128 stands for zero in the data rows.
Every row has a hidden score. In each pair, how much higher is the second row's than the first's? 20 means about the same, 40 much higher and 0 much lower. The score is a weighted sum of the row's numbers plus the product of two more (or one squared), each taken from its middle value.
[100 134 128 110 102 152 154 111 145 165 151 100 106 115 150 107 108 110
 156 109  89]
[100 134  89 142 185 160  89 111  45 165  83 164 174 115  82 107 138 186
 156 109  89] -> 18
[100 134  95  99 152 119  89 111 150 165 151 100 174 115 150 107  58 186
 156 182  89]
[165 134 150 149  93 164  89 111 145 165 151 164 106 115 150 107 159 110
 156 109  89] -> 6
[100 134 101  94 118 147  89 111 126 165 151 100 174 115 150 107  41 110
  92 182  89]
[165 134 165 205 104  87 154 111 130 101 151 164 174 115 150 176  43 110
 156 182 154] -> 25
[165 134 168 164 102 150 154 111  62 101 151 100 106 115  82 107  58 110
 156 182 154]
[165 134 149 112 140  79 154 111 150 101 151 100 174 115  82 107 147 186
 156 109 154] -> 21
[100 134  66  94 182 115  89 188 128 165  83 164 174 115 150 107 123 110
  92 109  89]
[100 134 108 107 111 105 154 111 128 165 151 100 174 115 150 107  89 110
  92 182  89] -> 35
[100 134 163 102 102 163  89 188 139 165  83 100 106 115 150 107 127 110
 156 109  89]
[100 134 112  97 105 185  89 188 117 165  83 164 106 115 150 107 147 110
 156 109  89] -> 17
[165 134 165 179 114 125 154 111 143 101 151 164 174 115 150 176 151 110
 156 182  89]
[165 134 116 104 170 161  89 188 126 165  83 164 106 115  82 107 156 186
  92 109 154] -> 8
[100 134 122 150  99 140  89 188 103 101  83 164 106 115 150 107  60 110
 156 109  89]
[100 134 125 121  95 137 154 111 155 101 151 100 106 207 150 107 153 110
  92 109 154] -> 22
[165 134 167 147 105 153  89 111 147 101 151 100 106 115  82 176 146 110
 156 109 154]
[165 134 167 138 102 181 154 111 140 101 151 100 106 115  82 107 111 110
 156 109 154] -> 19
[165 134  75 196 226 184 154 111 143 101 151 164 106 115 150 176  43 110
 156 109 154]
[100 134 175 161 102 181  89 111  46 101 151 100 106 115  82 107  73 110
  92 182 154] -> 21
[100 134 149 140 100 172  89 111 155 101 151 164 106 207 150 176 143 110
 156 109 154]
[100 134 136 122 110 178  89 188 141 101  83 164 106 115 150 176 149 110
 156 109 154] -> 12
[165 134 179 119 114  94 154 111 150 165 151 100 106 115  82 107 122 110
 156 109 154]
[100 134  66 112 203 103 154 111 103 165  83 100 106 115  82 107 155 110
  92 109 154] -> 18
[100   0  65  85 140  78 154 111 130 165  83 100 106 115 150 107 127 186
  92 109  89]
[100 134  87  99 197 171  89 188 149 165  83 164 174 115  82 107 120 110
  92 109 154] -> 18
[100 134 115 109 132 113 154 111 154 101  83 100 106 207 150 107 142 186
  92 109 154]
[100 134 148 143 105 134 154 188 142 101 151 100 106 115 150 107 153 110
 156 109  89] -> 16
[100 134 147 169 117 107 154 111 120 101 151 100 106 115 150 176 154 110
 156 182  89]
[165 134 128 113  99 179  89 188 154 101  83 164 106 115 150 176 157 110
 156 109 154] -> 8
[100 134  83 118 192 136 154 188  98 165  83 100 106 115 150 107 148 186
 156 109 154]
[100 134 116 107  98 150 154 188 152 101 151 164 106 115 150 176 154 110
 156 109 154] -> 28
[165 134 117 116 125  99 154 111 137 101 151 164 174 115 150 176 126 186
 156 109 154]
[165 134 161 120 117 147 154 111 154 101 151 164 106 115  82 176 155 110
 156 109 154] -> 15
[165 134  99  87 121  90 154 111 140 101  83 100 106 115 150 107 113 110
  92 109 154]
[100 134 101 106 228 128  89 188 133 165  83 164 174 115  82 107 152 110
  92 109 154] -> 10
[100 134 122 107 112 134 154 111 116 165  83 164 106 115 150 107 142 110
 156 109  89]
[165 134 161 152 138 106  89 111 135 101 151 164 174 115 150 176 146 110
 156 182  89] -> 29
[165 134 168 131 123 126  89 111 148 101 151 164 174 115  82 107 150 110
 156 109 154]
[100 134  85  99 147  68 154 111 146 101  83 100 106 207 150 107 120 186
  92 182 154] -> 27
[165 134 143 151 112  80  89 188  55 101  83 164 106 115 150 107  59 110
 156 109  89]
[100 134 173 209 104 135  89 111 152 101 151 164 106 115 150 107 100 110
 156 182  89] -> 25
[165 134 160 208 107 127 154 111  62 101 151 100 106 115  82 107 146 110
 156 182 154]
[165 134 148 114 152  97 154 111 118 101  83 164 174 115 150 107 135 186
 156 109 154] -> 25
[100 134 150 155 106 105 154 111 117 165 151 100 174 115  82 107 131 110
 156 182 154]
[165 134  79 158 120 152  89 188  48 165  83 164 174 115 150 176  48 110
 156 109  89] -> 14
[100 134 158 204 111 104  89 111  69 165 151 100 174 115  82 107  96 186
 156 182  89]
[100 134 112 123 103 126 154 111 151 101 151 100 106 115 150 107 147 110
 156 109  89] -> 15
[100 134 162 181 151 114 154 111  68 165 151 100 174 115  82 107  80 110
 156 182  89]
[165 134 168 115 123 114 154 111 148 101 151 100 106 115  82 107 143 186
 156 109 154] -> 12
[165 134 161 126 131  95 154 111 150 101 151 164 174 115  82 107 153 186
 156 109 154]
[165 134 170 201 158 136 154 111 139 101 151 164 106 115 150 176  40 110
 156 109 154] -> 28
[100   0  78  88 190  98 154 188 121 165  83 164 174 115  82 107 147 110
  92 109 154]
[165 134 135 104 142  97  89 111 147 101 151 100 174 115  82 107 151 110
  92 109 154] -> 24
[165 134 134 110 128 163  89 111 143 101  83 164 174 115  82 176 142 186
  92 109 154]
[165 134 179 140 127  96  89 111 124 101 151 164 106 115  82 107 122 186
 156 109 154] -> 20
[100 134 122 115 105 177 154 188 151 101  83 164 106 115 150 176 155 110
  92 109 154]
[100 134 148 137 102 156 154 111 149 101 151 164 106 115 150 176 150 110
 156 109 154] -> 24
[165 134 130 176 164 127 154 111  99 101 151 164 174 115 150 176 149 110
 156 182  89]
[100 134 141 121 119 184 154 111 137 165 151 100 106 207 150 107  92 110
 156 109  89] -> 21
[100 134 155 108 108  91 154 111 152 101 151 100 106 115 150 107 133 110
 156 109 154]
[165 134 149 162 104 134 154 111 150 101 151 100 106 115 150 176 149 110
 156 182 154] -> 21
[100 134  72 111 197 107 154 188 114 165  83 100 106 115  82 107 137 110
  92 109 154]
[100 134  92  96 130 121 154 111 142 101  83 100 106 115 150 107 142 110
  92 109 154] -> 31
[100 134 141 150 108 140 154 111 139 165 151 100 106 207 150 107 144 110
 156 109  89]
[100 134 132 139 111 129 154 111 144 101 151 100 106 115 150 107 150 110
 156 109  89] -> 17
[165 134 164 158 105 138 154 111 154 101 151 164 174 115 150 176 144 110
 156 109  89]
[100 134 165 175 104 119 154 111  91 165 151 100 174 115  82 107 117 110
 156 182 154] -> 17
[100 134  96 100 134 113 154 111  45 165  83 164 174 115 150 176  49 110
  92 182  89]
[100 134 101 103 102 114  89 188 123 165 151 164 174 207 150 107 153 110
 156 109  89] -> 20
[100 134 154 114 112 121 154 111 151 101 151 100 106 115 150 107 145 110
 156 109 154]
[100 134  70  91 109 176  89 111  53 165  83 164 106 115 150 107 151 110
 156 182  89] -> 21
[100 134 124 106 178 156  89 188 131 165  83 164 106 115  82 107 149 110
  92 109 154]
[165 134 167 137  95 184  89 111 124 165  83 164 174 115 150 176 134 110
 156 109  89] -> 28
[100   0 142 100 108 171 154 111 119 101 151 100 106 115 150 107  93 110
  92 109 154]
[165 134 121  97 134  80 154 111 143 101 151 100 106 115 150 107 129 110
  92 109 154] -> 17
[100 134  77  99 125 153 154 188 148 165  83 100 106 115 150 107 137 186
  92 109 154]
[100 134 149 116 100 138 154 188 154 101 151 100 106 115 150 107 132 110
  92 109  89] -> 23
[165 134 154 103 115 135 154 111 147 101 151 164 106 115 150 176 154 186
  92 109 154]
[100 134 127  96  98  85 154 111 151 165 151 100 106 207 150 107 124 110
  92 109 154] -> 22
[100 134  80 124  97 177 154 188 156 101  83 164 106 115 150 107 156 110
  92 109  89]
[165 134 121 126 145 127  89 111 140 165  83 164 174 207  82 107 153 186
 156 109 154] -> 33
[100 134 110 120 109 144 154 188 149 101 151 100 106 115 150 176 155 110
 156 109  89]
[100 134 128 133 100 154  89 111 128 165 151 100 106 115 150 107  71 110
 156 182  89] -> 14
[165 134 158 191 118 143 154 111 152 101 151 164 106 115 150 176  63 110
 156 109  89]
[165 134 174 124 127 147  89 111 142 101 151 164 106 115  82 176 149 186
 156 109 154] -> 19
[165 134 127 114 196 157  89 111  91 165  83 164 106 115  82 107 146 186
 156 109 154]
[165 134  66 152 182 107  89 188  48 165  83 164 174 115 150 107 148 110
  92 109  89] -> 5
[165 134 170 202 103 116  89 111 121 101 151 100 174 115  82 176 137 110
 156 182  89]
[100 134 103 110 151 141  89 188 125 165  83 100 174 115 150 107 112 186
  92 109  89] -> 7
[165 134 141  98 134  68 154 111 155 101 151 100 106 207  82 107 115 186
  92 182 154]
[165 134 113 101 133 135 154 111 145 101  83 100 106 115 150 107 148 186
  92 109 154] -> 16
[165 134 165 136  94 186 154 111 125 101 151 100 106 115  82 107  98 110
 156 109 154]
[165 134  92 197 194 171  89 111  69 101 151 100 106 115  82 176 148 110
 156 109 154] -> 18
[100 134 126  98 101  91 154 111 151 101 151 100 106 115 150 107 143 110
  92 109  89]
[165 134 109  87 106 140 154 111 157 101 151 100 106 115 150 176 136 110
  92 182 154] -> 21
[100   0 140 100 110 143 154 111 154 101 151 100 106 115 150 107 155 110
  92 109 154]
[100 134 171 202 138 140  89 111  63 101 151 164 106 115  82 107 120 110
 156 182 154] -> 29
[165 134 148 112 130 105  89 111 153 101 151 100 174 115  82 107 151 110
  92 109 154]
[100 134 108 107 110 153 154 188 150 101  83 100 106 115 150 107 147 110
  92 109 154] -> 18
[100 134 146 115 111  99 154 111 156 101 151 100 106 207 150 107 151 186
 156 109 154]
[165 134 123 112 123 161 154 111 135 165  83 164 106 115 150 107  94 110
  92 109 154] -> 34
[100 134  82 103 215  94 154 111  90 165  83 100 106 115  82 107 148 110
 156 109 154]
[100 134  94 103 224  90 154 188  74 165  83 100 106 115  82 107 147 110
 156 109 154] -> 13
[165 134 167 174 127 170 154 111 151 101 151 164 106 115 150 176 113 110
 156 109 154]
[100 134 173 142 112 137  89 111  48 101 151 164 106 115  82 107  40 110
  92 182 154] -> 27
[165 134 159 182 113 130  89 111 134 101 151 164 174 115 150 176 140 110
 156 182 154]
[100 134 123 174 190  78  89 111  64 165  83 164 174 115  82 107 153 110
  92 182  89] -> 13
[100   0 100  91 165 148  89 188 128 165  83 164 106 115  82 107 153 110
  92 109 154]
[165 134 179 188 108 159 154 111 150 101 151 164 106 115 150 107 126 110
 156 109 154] -> 33
[100 134  73 101 101 123 154 111 139 165  83 100 106 115 150 107  69 110
  92 109  89]
[100 134  70  89 142 117 154 111 146 101  83 100 106 115 150 107 125 186
  92 109 154] -> 19
[100 134 164 145 122 135 154 111 119 101 151 100 106 207  82 107 137 186
  92 182 154]
[100 134 150 148 104 115  89 188 143 165 151 100 174 115 150 107 100 110
  92 182  89] -> 20
[100 134 138 127 103 151 154 111 150 101 151 100 106 115 150 176 150 110
 156 109 154]
[165 134 175 121 143  89 154 111 146 165 151 100 106 115  82 107 148 186
 156 109 154] -> 16
[100 134 100 116 132 141  89 111 145 165  83 100 106 115 150 107 144 186
 156 109 154]
[100 134  97  95 158  91  89 111 144 165 151 164 106 115  82 107  82 186
  92 109 154] -> 21
[100 134 150 121 135 131 154 111  49 165 151 164 106 115  82 107  70 110
  92 182  89]
[165 134 156 129 107 100 154 111 149 101 151 100 106 115 150 107 152 110
 156 109 154] -> 18
[165 134 100 103 150 126  89 188  49 165  83 164 174 115 150 176  99 186
 156 182  89]
[165 134 152 155  96 102 154 111 152 101 151 100 106 115 150 107 146 110
 156 109  89] -> 15
[100 134  98 109 119 173  89 188 109 165  83 164 106 207 150 107 153 110
 156 109  89]
[100 134 147 150 115 161 154 111  58 101 151 100 106 115  82 107  80 110
  92 182  89] -> 20
[100 134  71  94 123 122 154 111 144 101  83 100 106 115 150 107 144 110
  92 109 154]
[100 134  94 101 137 131 154 111 138 101  83 100 106 115 150 107 127 186
  92 109 154] -> 22
[165 134  66 108 140  96  89 111 103 165 151 100 174 115  82 176  47 110
 156 182  89]
[100 134 154 158  96 112  89 111 136 165 151 100 106 115 150 107 144 110
 156 182  89] -> 17
[100 134 116 106 151 140  89 188 137 165  83 164 174 115  82 107 148 186
  92 109 154]
[100 134  84 104 213  83  89 188  44 165  83 164 174 115 150 107 121 110
  92 182  89] -> 15
[165 134 122  91 116  85 154 111 150 165 151 100 106 115 150 107 129 110
  92 182  89]
[165 134  69 188 203 168  89 111  84 165 151 100 106 115  82 176  72 110
 156 182 154] -> 21
[165 134 150 106 145 128  89 111 135 101  83 164 106 115  82 107 154 186
  92 109 154]
[165 134 146 100 125 151  89 111 140 101  83 164 106 115 150 176 154 110
  92 109 154] -> 21
[100 134 105 125 132 102  89 111 147 165 151 100 174 115 150 107 152 186
 156 109 154]
[100 134 166 189 114 130 154 111  53 101 151 100 174 115  82 107 111 110
 156 182  89] -> 28
[100 134 120  99 112 134 154 111 149 101 151 100 106 115 150 107 153 110
  92 109 154]
[165 134 165 124 117 185 154 111 150 101 151 100 106 115  82 176 147 110
  92 109 154] -> 20
[100 134 108 112 107 148 154 111 151 101 151 100 106 207 150 107 150 110
  92 109  89]
[100 134 116 125 114 158 154 188 150 101 151 100 106 115 150 107 152 110
 156 109  89] -> 19
[165 134 133 153 105 149 154 188  87 101  83 164 106 115 150 176  51 110
 156 109  89]
[165 134 143 126 137 146  89 111 119 101  83 164 174 115 150 176 146 186
 156 109 154] -> 27
[165 134  64 187 214 174  89 111  98 101  83 100 106 115  82 176 137 110
 156 182 154]
[165 134 160 153 100 110 154 111 152 101 151 100 106 115 150 176 155 110
 156 109  89] -> 25
[100 134  66 100 157  75  89 111 152 101  83 164 106 115 150 107  76 110
  92 182  89]
[165 134 135 105 127 167  89 111 138 101  83 164 106 115 150 176 147 110
  92 109 154] -> 29
[165 134 171 143 125 120 154 111 152 101 151 100 174 207  82 176 135 186
 156 109 154]
[100 134 112 108 100 114 154 111 148 101 151 100 106 207 150 176 148 110
  92 109  89] -> 15
[100 134 141 121 104 172  89 111 129 165 151 100 106 115  82 107 102 110
 156 182  89]
[165 134 158 136 133 113 154 111 145 101 151 164 174 115  82 107 151 186
 156 109 154] -> 17
[100 134 154 141  99  95 154 111 154 165 151 100 106 207 150 107 151 110
 156 109  89]
[165 134 166 114 138 106  89 111 148 165 151 100 106 115  82 107 138 186
 156 109 154] -> 13
[100 134 116 138  97 124 154 188 154 101 151 100 106 115 150 107 149 110
 156 109  89]
[100 134 115 113 131 186  89 111  90 101 151 100 106 115  82 176  47 110
 156 109 154] -> 18
[165 134 134 102 125 137 154 111 147 101  83 100 106 115 150 107 155 110
  92 109 154]
[100 134 144 155 218  78  89 111 111 165 151 164 174 115 150 107 129 110
  92 182  89] -> 17
[100 134  90 100 194  95  89 188 131 101 151 164 174 115 150 107  96 110
 156 182  89]
[100 134 175 207 105  96 154 111 139 165 151 100 106 115  82 107 148 110
 156 182  89] -> 12
[100 134 110 119 125  67  89 111 139 165  83 100 106 115 150 176  95 186
  92 109  89]
[165 134 160 139 129  97 154 111 154 101 151 164 174 115  82 107 144 186
 156 109 154] -> 18
[165 134 142 125 105 155 154 111 156 101 151 164 106 115 150 176 152 110
 156 109 154]
[100 134 153  98 106 172  89 111 154 165 151 100 106 115 150 107  69 110
 156 109  89] -> 21
[100   0  99  97  98 154  89 111  66 101  83 164 106 115 150 176  95 110
  92 109  89]
[165 134 143 127 127 141  89 111 133 165 151 164 174 207  82 107 151 110
 156 109 154] -> 21
[165 134 128  91 123  94 154 111 150 101 151 100 106 115 150 107 137 110
  92 182 154]
[100 134  67 122 117 166 154 188 114 165  83 164 106 115 150 107 134 110
  92 109  89] -> 17
[100 134 129 102  93 141 154 111 153 101 151 100 106 207 150 107 144 110
  92 109  89]
[165 134 102  98 207 137  89 188  86 165  83 164 174 115  82 107 147 110
 156 182 154] -> 7
[100 134 139 147 197 143 154 111 155 101  83 100 106 115  82 107 154 110
  92 109  89]
[100 134 142 123 138 121  89 188 148 165 151 100 174 115 150 107 122 186
  92 109  89] -> 27
[165 134 108  96 184 108  89 188  69 165  83 164 174 115 150 107 149 110
  92 182 154]
[165 134 155 143  95 167  89 111 153 101 151 164 106 207 150 176 151 110
 156 109  89] -> 28
[165 134 136 111 158 122 154 111 125 101  83 100 106 115 150 176 150 186
  92 109 154]
[165 134 141 133 141  72 154 111  77 101  83 100 174 115 150 107  71 186
  92 109 154] -> 26
[100 134  81 132 104 182 154 188 152 101  83 164 106 115 150 107 149 110
  92 109  89]
[165 134 184 174 125 147  89 111 123 101 151 100 106 115  82 107 137 186
 156 109 154] -> 26
[165 134 144  97 128  78 154 111 153 101 151 100 106 115  82 107 132 186
  92 182 154]
[165 134 172 166 107  86 154 188 129 101 151 100 106 207 150 176  81 110
 156 109 154] -> 23
[165 134 123 128 107 162 154 111  48 101  83 164 106 115 150 176  42 110
 156 182  89]
[100 134 160  90 223  70  89 111  75 165 151 164 174 115 150 107  91 110
  92 182  89] -> 15
[165 134 160 108 112 134 154 111 104 101  83 164 106 115 150 176 138 110
 156 109 154]
[165 134 145 107 170 164  89 188 130 165  83 164 106 115  82 107 148 186
  92 109 154] -> 17
[165 134  97 130 113 173 154 188  83 101  83 164 106 115 150 176 153 110
  92 182 154]
[100 134 148 104 103 152  89 188 146 165 151 100 106 115 150 107 149 110
 156 109  89] -> 19
[100 134  87 130 172  97 154 111 101 101  83 100 106 115 150 107 144 186
  92 109 154]
[165 134 131 110 100 163  89 111 149 165 151 164 106 115 150 176 154 110
 156 109 154] -> 24
[100 134 108 130 222  72  89 111  49 101  83 164 174 115 150 176 155 110
 156 182  89]
[165 134 181 130 130 129  89 111 144 101 151 164 106 115  82 107 151 186
 156 109 154] -> 19
[165 134 138 114 199  81  89 111 121 165 151 164 174 207 150 107 150 110
 156 109  89]
[165   0  99  88 124 127 154 111 152 101 151 100 106 115 150 176 135 186
  92 182 154] -> 21
[165 134 111 123 149 117  89 111 142 165 151 164 174 207  82 107 154 110
 156 109 154]
[100 134  89  92 203  75  89 111  57 165  83 164 174 207  82 176 112 110
 156 109  89] -> 22
[165   0 146 100 109 137 154 111 153 101 151 100 106 115  82 176 145 110
  92 109 154]
[100 134 147 146  95  91 154 111 157 165 151 100 106 115 150 107 154 110
 156 109  89] -> 25
[100 134 134 118 106 148 154 111 150 101 151 100 106 115 150 107 150 110
 156 109 154]
[100 134 131 139 112 122  89 111 151 165 151 100 106 115 150 107 143 110
 156 109 154] -> 23
[100 134  81 118 146 117  89 111  56 165  83 164 106 115 150 107 142 186
  92 109  89]
[165 134 148 118 117 114 154 111 152 101 151 100 174 115 150 107 154 110
 156 109 154] -> 11
[100 134 167 136 125  82  89 111 146 165 151 100 106 115  82 107 108 186
 156 182  89]
[100 134  72  94 219  80  89 188  96 165  83 164 174 115 150 107 133 110
  92 109 154] -> 6
[100 134 114 102 127 143 154 111 146 101  83 100 106 115 150 107 126 110
  92 109 154]
[100 134  77  94 116 165  89 188  75 165  83 164 106 115 150 107 134 110
 156 109  89] -> 13
[165 134 164  96 156  73 154 111 155 165 151 100 174 115  82 107 104 110
 156 109  89]
[100 134  88 146  96 169 154 111 131 101  83 164 106 115 150 176  82 110
  92 109 154] -> 27
[165   0 119 101 113 127  89 111 137 101  83 164 174 115 150 176 157 110
  92 109 154]
[100 134  79 116 160 112  89 188 102 165  83 100 174 115 150 107 113 110
  92 109  89] -> 9
[100 134 166 181  94 174  89 188 154 165 151 164 106 115 150 107 155 110
 156 109  89]
[100 134  78  97 111 118 154 111 156 165 151 100 106 115 150 107  42 110
  92 109  89] -> 22
[165 134 150 139  95 136 154 111 153 101 151 164 106 115 150 176 155 110
 156 109  89]
[165   0 129  91 170 160  89 188 133 165  83 164 106 115  82 107 150 110
  92 109 154] -> 17
[100 134 112 124 106 130 154 111 151 101 151 100 106 115 150 107 152 110
 156 109  89]
[100 134 137 136  95 149 154 111 154 101 151 164 106 207 150 107 152 110
 156 109 154] -> 25
[100 134 121 122 104 118 154 111 150 165 151 100 106 115 150 107 144 110
 156 109  89]
[100 134  79 141 145 138  89 188  66 165  83 164 106 115 150 107  93 110
  92 182  89] -> 20
[165 134 117 112 129 164  89 111 122 165  83 164 106 115 150 107 152 110
 156 182  89]
[100 134 153 164 100  97 154 111 150 165 151 100 174 207 150 107 153 110
 156 109  89] -> 31
[100 134 149 127 107 121 154 111  52 101 151 164 106 115  82 107  47 186
  92 182 154]
[165 134 172 182 126 178  89 111 154 101 151 164 174 115 150 176  88 110
 156 109  89] -> 17
[165 134 155 134 133  91 154 111 143 101 151 100 174 115  82 176 143 110
  92 109 154]
[100 134  92  91 102 112 154 111 153 165 151 100 106 207 150 107  97 110
  92 109  89] -> 24
[165 134 165 197 169  87 154 111 113 101 151 100 174 115  82 107 152 110
 156 182 154]
[100 134  88 102 204  90 154 111  95 165  83 100 106 115 150 107 142 110
  92 109 154] -> 24
[100 134 165 105 105 124  89 111 105 101 151 100 174 115  82 107 138 186
  92 109 154]
[100 134 132 104 110 134 154 188 149 101 151 100 106 115 150 107 152 110
  92 109 154] -> 12
[100 134 153 186 103 109 154 111 153 165 151 164 106 207 150 107 127 186
 156 109  89]
[100 134  64 106 130 170 154 188 147 165  83 164 106 115 150 107 154 186
  92 109 154] -> 11
[165 134 157 165 106 135 154 111 134 101 151 100 106 115 150 176 157 110
 156 109 154]
[100 134 110 103 109 144 154 111 155 101 151 164 106 115  82 176 149 186
  92 109 154] -> 23
[100 134 154 153 109  91 154 111 155 165 151 100 174 207 150 107 155 110
 156 109  89]
[165 134 140 143 125 125  89 111 148 165 151 100 174 115  82 107 149 110
 156 109 154] -> 4
[165 134  91  97 100 146 154 188  49 101  83 164 106 115 150 176  42 110
 156 182 154]
[100 134  71  92 118 147  89 111 153 165 151 100 106 115 150 107  56 110
  92 109  89] -> 17
[165 134 164 180 102 105 154 111 152 101 151 164 174 115 150 107 134 110
 156 109  89]
[100 134  95  97 135 144  89 188 141 165  83 164 106 207  82 107 157 186
  92 109 154] -> 20
[100 134 128 116 114 109 154 111 100 101 151 100 174 115  82 107 104 186
  92 182 154]
[165 134 154 125 107 118 154 111 155 101 151 100 106 115 150 107 154 110
 156 109 154] -> 11
